Rotation paths and how fast each direction turns (degrees a step):
Each turn is a multiple of 5 degrees from 10 to 175, or 0.
Each row of a path follows its step; steps can be skipped.
path 1
step 0: [ -9  -8 -43 -24  19 -55  27   5  27  37 -45  -9   9 -18  17 -26   1  44
  -5  -7 -26  56 -12   8   4   4   3  19  42  39 -12 -24   4  34 -35  11
 -28 -39   9 -26 -10 -58 -21 -18  18  15]
step 1: [ 36  25 -47  30 -28  14  12 -12  10   0 -49 -16 -47  29  17  35  -1  29
 -17 -23  34 -12 -12  -6  28  22 -30   8  38 -22 -16  14  38  22 -51   4
  26  36  -5 -32 -21  22  39  10  -8  32]
step 2: [  4 -14 -56  33 -18 -43  22   2 -23 -10  18   3  29  20 -29 -53  30  49
  42 -25  19  25  -2  25   3  -7 -31 -50 -18  27   8  -8  -3 -49 -25  12
 -46  -2 -15   7 -29  32  31  14  21  -2]
step 3: [ 20  24 -34 -38  11  35  11   0   5 -32   3   8 -25 -20  14 -48   1   0
 -42  12  31   6 -31  42 -13  12   9  16 -40  13  -4   2   3  25  -7 -19
  29  26 -41  40 -63  63   4 -20 -42 -13]
step 4: [  1  -8 -18  15   5  28   1  19 -26 -10 -20  -3  45  -1  18  -1  63  -2
 -36  22 -57  23  10  21  -9 -58 -28   4   5   4  39 -27 -38  26  16  12
  19 -32  25  32  -3  37  52  29  21 -25]
step 5: [-22  26 -20 -15   1  35   5  35 -16 -21  50  -2  -9  -9  50   9  -2   1
 -12  65  32  14  18  18  -8  45  -2  16  -3   4  18 -36  47  13 -17  23
  17 -70  27 -37  25   9  -2 -47  -4  -5]
step 6: [ -6 -31  26  33 -18  -9  12  44 -28  55 -10 -16  58  30  22 -17  -2 -29
 -31 -13  31  37 -11 -27  -3  21 -25   4  31  -6 -22   4  45 -11  18  50
  61  -1   5   5 -23  -3  -5  36  16 -18]
step 7: [ 28  -6  -5  23  17  28   2  -1  -7  -3  10  -5 -29 -27 -13 -17  22 -64
  44  19  39  31   8  20  29 -20  -4 -39  23   3 -30  15  40 -18 -20 -37
   0 -28   9 -39 -51 -61   6 -20  -6 -38]
step 8: [ 13 -43   9 -40  -9   7   3  13  48 -14 -73  -1 -19 -14  17 -37 -15  28
 -15  -7  -1  54  18 -46   2 -18 -47 -21   6  22   5   2   4  25 -23  32
 -20  -4 -47   3 -21 -25 -36  19  -7 -28]
step 9: [ 54  11 -14 -10 -18  28  22 -13 -14   2 -42  -8 -32  15  -9   7  18 -18
  -3 -17  37  -7  51 -12  56  12  -1  -3  12 -11  48  -9   3  12 -26 -65
 -12  -7 -11 -36  30  57  23  36  20 -14]
step 10: [-17  19 -68 -47 -28 -44  36  -5 -13  18  17 -41  27  19 -13 -39  19   3
 -23 -44  10  30  33  12 -21   4   6 -38   0  37 -15 -49  -6   5   0  12
 -43 -25   4  13  25  20 -40  -1 -16  -1]
step 11: [  5  14 -49 -18  43   1  49 -13 -26  21 -33 -13 -18  -4   6  -9  -2   2
 -31 -12  14  13 -76  33  16  -3  21  28  22 -19 -16 -19  22  65  -4 -40
  60  14  15  -6 -16  21  -8   1   2  33]
[ -4 -11  -9   5  -4  11  -3  -8  -8  -4 -11   2   5 -11   3 -15  -4   6
  -5  -3   8 -13   9   2  -9 -11  -3  -8 -11  -7  -6  -7  -7  -1  -2 -15
 -12  -2 -10   1   9  19  -1   8 -15   7]
55
[ -5  10   1  -1  -4   9 -16  -9  -5   6   7  -6  -7  -6   2 -11  -9  -9
  26   2   1  -1  -9  -7  10   3   8   2   2  -2  11  -3   2  15 -16 -11
  14  -3  -1  -4  -2   9   8  -9  -4   3]
175
[  0   9   2   4   9   6   1  -4 -16  15  13  -9   2 -13   8   6  -7   0
 -13  12  -8   9  -6   3 -14  14  -7  -7  13   2   0  -6  -5   6   5  -8
  -1  -2   5  -1   8  -7  -5  13  -2  17]
60
[  6   6  -1   5   0   1   4  -4  12   3  -6  -1 -10  -4 -25  -6   1 -11
  -2 -12   5  11   0 -22  -7   0  -3  19  11   6  -3   1   1  -4  -9  -5
 -16  -9  -3  -5   8  -2  -5   5  -1   8]
40
[  1  -4 -10   8   7  -3 -15  10 -14 -10   6   1  11  -4  -2   1  -7   0
  -8 -17  -7  -5   7  -4  -1  14   1   3  16   9   4   6   2  -4  -3 -13
  -1   7  -2   0  -5   9 -16 -13   7 -17]
100
[ -7  11 -11  -3   8  -8 -10   9   8   0 -10   6  -6  -8   6  -5  -3 -10
   3   0  -6   1  -1  16 -10 -26  -9  12   4   1  -2   2   3   9   4 -16
   3   7   4   9  -4 -17  -4   6  -4  -6]
95
[  6 -22 -11   3  -6  -1 -14  -6   4   6  -5   4  -4   3  -3  -2  -1 -14
 -17   6   0  -3  -8   6  15  11   1  14   3  -9   5   0   1   8   2   7
  12  11 -15  10   6  -1  -2  13   2   7]
140
